In the data rows, 128 means zero.
Here are some rows, each followed by its group. Groups can overlap.
[ 80 174  97 145  89 139  92 129 177  74 164  93 104  72 124  91 114 183 124 159 145 146 124 156 168 115  84  68  77 148 175 115 110 174  87  87 153 122  89 158  86 143 162 140 184 144 174 126 149 145  84] 0
[149  95 194  65 118 150 138  81  88 177 193 182 174 175 129 129 155 111 164  63 113 109  76 107  76 129 199 167 117  73  60 186  66  88 164 195 164 102 200  59 123  95  89 120 106  61 138 152 113 130 151] 1
[ 87 171  95 137  78 132  90 151 183  84 142  90 117  75 126  80 133 175 125 160 126 134  87 161 183 106 100  75 100 154 174 114 119 176  87 100 163 115  98 160  81 149 161 158 200 135 181 162 147 154  65] 0
[152 134 104 162 169 123 152 136 121 123  84 115 114 143 125 152  95 111 102 157 145 140 178 144 127 146 116 143 133 130 137 101 170 138 128  97  96 162 107 154 155 143 116 119 119 160  87 121 119 111 136] 2
[ 81 175 102 140  78 148  65 176 185  84 149 107  95  77 135  97 138 177 123 153 125 139  95 156 173 109  78  65  67 163 176 123 112 174  97 100 166 131  88 159  68 145 184 143 195 133 177 137 128 158  77] 0
[131 116 135 113 117 135 125 120 123 135 150 145 119 133 127 125 133 127 134 113 126 123 116 132 110 115 158 126 136 110 108 137 111 114 141 154 135 111 152 111 110 114 154  92 136  99 142 138 130 140 125] 3
[162 133 115 142 169 126 158 121 119 131 102 113 149 132 144 158 113 116 112 148 132 134 175 113 124 154 128 135 153 139 142  93 163 135 133 104  88 140 118 139 153 141 108 159 128 171 101 121 140 108 149] 2
[124 117 136 129 125 130 124 111 132 124 108 133 144 126 119 134 121 128 128 117 125 127 136 114 130 110 128 145 131 127 115 133 134 121 126 132 133 124 131 120 130 133 113 149 121 125 132 104 128 135 124] 3
[137 115 147  57 129 125 134 112 124 134 150 135 138 141 142 119 132 134 134 112 123 122 107 116 113 113 136 138 129 105 109 156 110 127 126 138 129 116 156 107 128 122 123 118 130 105 149  81 123 112 137] 4
[115 160  90 194 130 130 116 180 158  98 105  94 133  85 120 144 104 147 108 173 135 146 165 117 169 117 103 116  94 156 157  86 146 153 100  93  95 144  82 169 139 149 148 135 135 179 126 101 131 147 107] 5
[149 119 123 121 159 116 160 141 112 131  96 136 117 155 124 155 118 108 122 137 126 126 170 128 135 165 140 141 145 140 127 105 146 132 132 106  90 137 115 131 157 139 126 154 121 150  97 116 117 100 163] 6
[158  78 185  78 114 151 130  60  81 182 176 184 145 178 135 130 145  99 167  68 121 104  63 101  76 122 172 162 156  84  71 212  88  80 164 196 166 107 197  58 120  97 119 103  98  57 131 130 119 127 159] 1
[152  72 199  59 117 157 142  53  78 186 185 197 151 165 130 135 174  83 171  35 127 104  81  82  62 138 190 174 159  88  64 201  64  59 175 198 154 101 221  44 143 100  91 129  93  38 119 122 101 141 165] 1
[129 113 146  85 132 124 127 107 123 139 154 150 129 142 123 130 133 125 143 106 130 124 127 126 119 108 133 126 148 128 120 148  96 116 139 148 144 133 148 107 143 115  94 135 115 101 128 155 123 148 123] 3
[ 69 168 103 141  70 135  64 137 181  75 158  97 105  70 112  72 126 178 113 146 137 140  96 158 184  63  94  72  69 164 155 120 125 180  86 103 154 134  78 165  74 139 158 139 179 132 169 138 142 165  58] 0
[120 150  92 157 137 118 139 156 146 118 127 115 119 106 136 127 110 134 120 170 128 143 158 117 155 130  84  99 110 144 149  89 159 150 111 104 115 153  87 155 127 141 104 147 133 184 109  90 126 123 116] 5
[113 124 159  86  97 143 111  98 126 127 148 132 102 140 126 118 156 127 133  81 139 122 108 127 121  84 140 122 137 119 106 154 122 124 137 153 167 113 135 118 117 116 101  87 135 101 146 169 131 118 130] 4
[187  92 143 130 183 123 194 115  68 181 107 170 150 184 147 166 121  78 120 122 111 113 135 111  78 178 183 185 157 103  94 114 159  77 162 159  76 134 165  88 169 113 103 117  96 137  73 136 124 113 193] 7
[157 112 135 164 166 126 164 117 101 147  70 126 171 146 131 173 108  91 110 143 134 126 149 102 108 165 153 151 173 130 116 100 173 117 135 120  85 133 132 136 189 141  90 116  93 144  86  95 120 106 143] 6
[148 141 115 164 161 131 160 143 116 130  75 120 121 111 151 146 109 130 104 144 134 125 177 124 131 145 129 145 137 148 148 106 167 135 126 109  83 125 128 145 145 133 148 140 138 145  92  99 115 112 153] 2
[152 109 130 138 154 118 170 131 101 132  87 136 139 148 128 147 108 106 118 129 142 138 161  95 103 123 145 155 166 132 130 107 169 118 135 134 102 153 127 135 178 135  73 144 104 144  88  83 141 116 145] 6
[126 107 134 117 127 119 121 121 122 127 149 142 127 135 138 123 116 115 127 123 120 131 124 110 107 130 134 137 138 115 124 153 128 115 143 133 143 118 143 117 132 134 100 136 113 114 136 110 140 117 146] 3
[113 121 159 103 111 119 114 101 128 123 144 133 110 123 151 116 132 132 138 103 137 123 110 153 127 114 125 125 130 128 127 143 100 128 126 138 148 125 126 115 100 120 141 146 144  96 135 121 122 135 118] 4
[113 112 163 105 115 122 116  93 121 130 150 146 124 117 149 122 148 140 149  95 113 128 106 120 108 108 129 139 120 109  91 157 109 106 141 148 151 114 151 110 105 114 136 131 124  83 147 133 121 129 120] 4
[189  89 149  99 182 113 181  85  71 182 105 160 143 184 133 161 149  80 119  94 117 109 156 115  71 174 188 196 196  98 109 139 130  60 164 167  84 125 179  91 190 115  83 135  74 127  72 104 115 102 195] 7
[134  83 176  61 132 142 139  62  88 175 155 180 154 180 142 143 167  98 139  80 112 122  83 102  72 104 172 171 142  88  80 184  92  72 159 176 165 129 181  61 124 101  60  85  93  73 123 113 113 116 150] 1
[149  81 189  66 119 128 134  64  89 170 167 169 126 162 138 129 166 107 141  74 132 114  64 123  58 142 164 167 142  89  83 190  67  93 156 195 156 113 189  62 132 101 138  93 103  63 139 100 124 138 150] 1
[117 136 153 107 113 150 115  99 130 128 147 141 101 132 117 131 144 138 156 104 133 133  92  97 124  88 131 137 110 104  98 151  89 129 122 138 153 132 131 113 122 126 123 140 130 100 154 166 118 130 109] 4
[189  83 159 129 191 111 189 100  64 181  86 156 139 196 144 172 129  68 123  98 122 114 135 111  71 163 183 181 188  94  92 153 155  73 171 170 100 140 162  97 171 112 104 122  60 131  81  95 119  97 198] 7
[126 114 131 124 128 131 129 130 120 134 138 141 112 140 124 108 122 121 135 100 118 125 117 108 122 135 140 116 117 118 123 152 117 107 135 148 124 116 143 109 131 121 146 107 125 113 139 127 130 121 116] 3
[124 124 134 147 128 137 139 125 125 139 111 139 127 138 136 142 117 116 134 119 118 121 121 108 123 144 140 122 116 119 115 138 148 111 146 144 134 123 135 114 136 123 114 130 117 106 119 127 120 120 137] 3
[150 126 114 121 164 132 143 133 113 135 115 134 132 134 136 128 131 118 123 135 125 125 150 138 132 128 127 139 135 137 137 107 139 120 130 118  94 132 124 139 153 136 149 131 132 149  95 144 126 105 139] 6
[132 109 135 109 132 136 132 112 129 139 131 138 107 134 131 116 140 125 138 105 124 120 113 123 123 145 139 135 125 131 123 144 102  97 141 139 134 132 150 113 122 122 106 124 130  99 133 128 126 108 134] 3
[ 78 174  95 140  94 125  82 172 182  73 162  97 108  81 111  92 116 183 128 174 128 154  81 178 182 100  74  60  68 125 170  96 127 182  90  86 151 138  81 174  68 138 160 129 188 149 166 184 144 151  78] 0
[127 117 158  99 116 133 121  97 121 138 165 147 139 136 130 127 162 124 153 108 125 126  92 110 104 121 152 149 138 109 101 150  93 107 128 160 157 124 149 115 137 117 106 101 131 100 141 161 131 138 127] 4
[125 129 126  98 107 131 112 132 131 121 151 132 133 118 116 112 153 134 131 101 126 137  83 139 127 120 136 121 120 131 119 156  82 121 131 137 152 119 144 111 112 121 105 140 135 102 148 135 123 131 117] 4
[156 123 115 138 171 133 162 134 109 142  71 133 111 148 127 172 126  96 125 140 127 136 185 126 127 174 137 153 147 133 118 104 159 101 140 121  79 145 128 135 171 127 112 147 104 155  86 120 134 101 152] 6
[117 148  96 165 136 106 112 164 152 108 102  97 134 117 124 138 109 142 114 150 134 128 144 140 151 153  98 117 140 137 165  86 157 144 110  97 114 143 102 154 139 146 165 134 136 160 123 112 135 130 130] 5
[158 117 131 136 181 108 173 123 101 155  81 137 134 169 121 154 123  96 106 144 117 136 158 115  99 131 151 151 137 120 116 123 181 115 144 123  98 152 113 123 166 132 114 137 108 168 100 104 130 105 164] 6
[151 134 110 163 164 132 159 144 116 141 113 102  96 143 104 162 118 104  97 163 134 140 161 126 141 147 122 139 118 134 126  81 168 140 127 107  92 166 102 145 153 135 120 144 121 170  71 134 122 121 146] 2
[ 69 172  92 123  85 133  77 181 182  86 146  96  93  82 123  90 130 190 127 148 140 141 103 157 173 116  82  67  62 167 177  99 115 181 105  87 159 108 113 163  89 139 159 116 209 140 163 153 141 154  58] 0
[132 129 134  88 112 139 122 122 127 141 153 127 137 141 108 109 141 133 157 115 141 132 116 130 123 103 131 126 131 145  98 136  97 125 129 134 149 124 149 116 118 121 114 116 130 123 130 172 129 139 120] 4
[124 116 148 113 120 106 138 113 119 135 142 150 123 132 128 133 123 125 130 100 127 121 118 120 106 128 141 136 119 133 129 138 136 121 139 147 147 122 160 114 130 118  73 112 118 102 116  92 119 140 135] 3
[151  84 189  67 119 148 141  61  85 189 158 177 151 160 136 141 165  94 156  68 121 111  60 106  74 103 174 155 155  99  71 200  52  75 172 208 152 106 190  55 114  94 108  99 106  61 137 147 109 137 154] 1
[147 134 108 158 163 114 160 168 122 136 101 120 127 129 132 151 117 110 115 156 120 126 157 118 133 150 136 134 133 131 139  76 146 124 135  96  82 148 121 145 163 142 134 110 131 168  91 100 128 124 149] 2
[122 121 152 110 111 118 110  85 129 131 120 133 117 118 136 122 138 119 131 107 130 127  97 127 113 107 145 124 139 136 109 152 100 119 135 145 145 103 144 111  98 115 136 150 143 114 138  90 114 125 116] 4
[137 121 114 129 124 145 127 130 117 141 116 137 129 135 117 124 141 121 129 119 132 125 122 122 123 123 142 149 108 132 100 134 144 124 127 137 131 138 132 129 110 111 114 122 113 127 105 146 109 128 134] 3
[144 124 112 169 165 106 151 163 118 135  78 126 115 129 132 139  99 120 102 145 135 130 158 116 127 136 125 136 135 138 128  94 165 124 129 115  91 143 130 142 154 137 126 141 113 151 107 124 124 125 139] 2
[121 125 125 127 106 126 114 129 134 140 130 136  94 138 133 119 147 135 131 110 122 116 111 131 115 110 123 130 108 126 102 155 110 128 129 141 146 124 153 130 119 119 152 108 124 118 134 142 130 144 119] 4
[ 68 174  96 140  68 129  80 170 189  76 121  98 106  75 124  80 134 171 119 146 129 139 114 160 185  91 101  57  80 148 160 111 121 174  97  92 155 116  83 167  81 136 154 119 191 141 168 125 127 157  64] 0
[ 74 163  87 117  97 136  86 157 182  77 133  83  92  61 127 109 122 171 123 151 133 133 109 177 165 149  80  80 111 159 198 118 128 165  94  82 145 120 103 161  78 148 197 136 189 147 169  86 124 149  88] 0
[ 70 169  80 129  85 107  84 172 195  87 165  93  82  89 127  82 133 186 118 154 128 138 123 174 178 130  83  83  79 148 169 106 123 181  86  85 152 119 106 174  68 137 143 169 177 141 181 179 141 166  69] 0
[123 123 137  90 106 130 123 112 114 139 147 137 129 134 120 113 156 118 150 117 133 130 103 112 115 120 155 127 128 123 117 144  98 105 133 138 153 122 131 119 106 118 115 106 128 103 142 144 134 146 113] 4
[115 123 136 103 106 123 123 117 138 127 141 133 146 114 131 117 150 132 134 111 120 124  93 124 133  98 146 119 116 129 126 147 106 119 126 139 160 111 143 118 133 123 132 103 146 108 141 142 117 142 107] 4
[114 133 148 112 102 118 111 100 129 126 178 147 116 127 129 127 133 135 166  94 102 125 104 129 118 103 134 127 127 116 115 156  99 116 141 151 163 114 155 105 113 123 128 143 131  94 149 168 119 138 108] 4
[124 127 158 102 117 127 115 110 128 128 137 137 151 137 137 126 127 120 131  91 114 133 112 135 106 116 141 130 159 124 118 158 125 108 135 156 144 111 134 112 127 116  83 114 125 102 134 112 129 123 121] 4
[133 122 159 112 119 133 125 115 127 133 152 147 134 133 112 126 137 131 137 115 126 114 103 106 120 125 149 129 162 121 107 145 133 119 141 152 148 120 138 105 111 114 115 128 136 114 142 113 130 139 129] 3
[146  71 190  60 114 146 131  76  84 184 163 180 158 174 138 149 153  83 167  64 107 106 106  96  81 112 184 163 136  69  61 202  66  91 171 196 171 114 194  57 141  89  66  67  87  57 125 117 131 138 154] 1
[131 164 101 156 132  96 135 161 148 106  98  90 122 105 114 128 105 135 113 164 139 143 154 153 148 145  98 133 122 147 157  91 162 161 109 110 104 124  80 156 134 147 138 144 130 167 123  98 136 114 118] 5
[149 130 104 141 156 114 156 142 115 131  95 123 118 142 133 150 112 101 110 148 130 132 150 128 130 152 132 120 106 128 135 105 158 121 129 115  85 140 120 140 160 138 144 134 107 172  97 116 124 124 155] 2
[153 131 110 171 166 118 157 149 123 139  87 115 141 140 118 144 109 113 123 159 136 136 166 131 137 135 136 134 144 134 130  95 171 133 126 111  97 145 111 132 155 130 135 131 117 166  85 144 121 116 148] 2
[147 122 108 142 168 140 166 145 114 149  89 125 121 147 140 146 110 100 103 145 140 126 179 124 128 171 125 146 135 143 130 112 174 125 123 122  87 156 119 140 157 133 128 125  99 161  97 128 133 117 154] 6
[ 76 175  84 160  89 119  80 179 187  71 116  84 128  65 133 103 119 194 119 146 143 134 125 142 174 131  99  76  92 146 164 113 136 182  91  89 140 115  96 164  75 146 199 143 193 132 164 149 148 141  76] 0
[152 121 105 147 169 132 159 144 102 141  78 115 126 148 123 149 122 106 123 143 143 121 192 127 117 167 126 146 148 132 120 104 169 122 129 111  84 144 119 132 161 127 139 106  89 155  88 135 138 102 155] 6
[159 114 122 157 153 107 155 127 105 141 102 127 140 149 127 147 124 109 107 145 138 132 146 146 125 148 125 142 150 127 115  98 159 126 137 116  99 143 121 126 160 129 123 148 122 152 103 153 137 127 149] 6
[122 115 157 108 119 136 122 107 123 151 131 146 146 135 123 144 157 118 146 107 138 125 121 133 128 113 144 136 113 109 118 164  71 113 133 147 131 112 134 107 127 116 123 136 126 108 137 129 125 132 142] 3
[126 152 100 169 147 122 132 178 140 103  86 100 120 103 125 128 118 137 100 175 146 145 181 132 164 125 118 113 111 150 158  75 195 139 110  99  94 137  92 168 120 150 185 125 159 177 113 126 138 113 124] 5
[ 73 162  93 132  98 109  86 159 179  76 133  86 114  91 121  70 120 176 128 172 130 135  98 162 169  93  67  68  98 152 162 105 144 174  85  95 164 126  83 172  72 146 156 106 191 137 180 143 156 141  77] 0
[122 159  90 169 148 103 122 186 135 106 103  87 110 113 119 117 107 144 122 172 135 147 162 171 157 128  86 126 130 154 136  81 161 152 106  86  94 156 101 175 138 146 108 140 132 167 108 142 151 119 119] 5
[128 118 146 102 125 115 136 102 122 136 154 139 112 138 130 136 149 116 130 125 121 126 109 132 118 120 152 148 134 125 105 120 126 115 132 141 142 124 134 120 127 130  91 160 116 119 132 128 127 116 138] 3
[147 136 114 143 159 126 154 154 118 127  74 107 140 149 142 139 108 122  89 142 142 129 151 125 117 153 127 133 144 134 143 107 171 118 151 119  95 145 123 144 141 132 133 126 115 159  94  97 132 105 148] 2
[159 136 102 153 165 121 155 145 123 127  94 109 155 131 129 149 100 120 108 156 120 126 166 118 134 152 123 135 130 133 144  79 139 142 125 114  83 145 102 154 146 144 137 134 105 173  97 119 129 115 141] 2
[137 135 103 159 164 107 147 165 118 120 118 131 145 122 152 139 118 120 110 144 122 126 178 118 131 159 128 146 118 133 151  90 174 133 131 110  86 141 121 144 128 140 174 134 126 164 108 138 113 134 142] 2
[195  88 141 106 179 158 201  99  70 175 115 165 166 180 131 179 138  78 129 115 112 120 153  78  85 164 180 185 178  97  78 136 143  76 169 157  82 151 156  78 199 113 101 135  65 125  72 122  97 107 189] 7
[126 112 152 102 119 101 122 108 118 139 138 149 137 149 113 137 144 113 132 102 112 131  83 129 114 106 152 142 127 112  93 156  97 113 129 158 148 106 146 110 112 114 102 129 130 101 141 164 124 144 128] 3
[137 118 128 131 118 136 151 118 121 131 149 140 109 135 141 143 122 135 112 116 125 123 144 139 125 158 147 137 102 129 128 127 139 119 135 118 126 112 152 116 139 122 165 141 125 128 124  73 113 113 144] 3
[ 75 165  94 151  94 111  68 169 178  72 148  82 116  74 116  80 113 191 118 160 132 146 111 157 179  82  73  73  92 133 166 121 135 178 105  91 148 128  85 172  83 140 199 138 168 146 181 151 145 141  72] 0
[133 116 136  95 112 120 109 111 131 136 157 138 141 130 124 103 144 135 141 104 114 121  94 122 122 124 115 114 120 125 125 151  93 130 130 139 149 120 144 114 113 108 154 119 132 108 139 151 115 127 122] 4
[115 126 160 122 108 121 126 118 130 122 143 155 129 116 132 131 128 128 127 104 106 122 105 114 120 106 141 133 132 118 118 155 122 125 135 139 145 109 147 118 129 113 120 113 124 101 138  97 113 125 119] 4
[151 124 111 153 153 118 158 132 122 140 111 120 105 129 136 141 139  98 114 146 143 135 164 137 133 143 130 135 138 147 142  89 148 123 129 112  89 137  98 142 154 137 129 155 118 154  94 122 132 104 130] 2
Which 4 groups are nearest to each row below, nearest first, going by the distance to the centre of the group?
[127 145  82 151 159 113 124 163 139 114  98 110 125 112 121 114 110 140 100 175 134 133 144 143 162 159 101 110 131 146 172  89 151 146 119  83  95 136  98 162 128 146 141 128 158 173 121 113 148 139 124] >> 5 2 6 0
[156  84 196  64 103 156 116  56  85 176 171 180 145 180 143 129 158  89 165  43 101 105  78  85  68 108 185 156 151  75  65 214  78  80 166 217 177 100 188  48 127  94  64 103  98  53 131 141 105 100 155] >> 1 4 3 7
[189  80 151 120 172 135 189 107  69 192  82 172 151 200 124 175 133  81 130 106 120 108 160  82  80 170 176 184 174  98  81 145 143  83 168 167  87 140 176  96 199 119  61 128  56 126  64 111  90 110 198] >> 7 6 3 1
Which 3 groups are nearest to each row below, nearest first, going by the distance to the centre of the group?
[187  89 159 141 168 115 178  97  67 179  95 160 139 182 143 159 130  72 107 106 124 112 159  72  75 157 179 200 164 110  80 140 141  91 162 164  78 129 159  97 181 117  79 113  76 128  65 115 112 105 190] >> 7 6 3
[ 85 170  86 149 104 108  82 168 176  81 150  92 115  75 124  89 103 186 120 166 134 141 128 185 176 107  66  87  84 164 172 112 142 183  85  89 138 131  78 166  86 138 173 143 183 130 169 140 143 165  87] >> 0 5 4
[158 119 116 153 164 122 153 148 103 140  83 120 143 136 144 137 114 108  98 142 139 123 181 119 106 131 137 139 131 156 127 105 155 110 135 120  93 147 128 138 145 137 134 116 120 163  91 117 140 112 153] >> 2 6 5
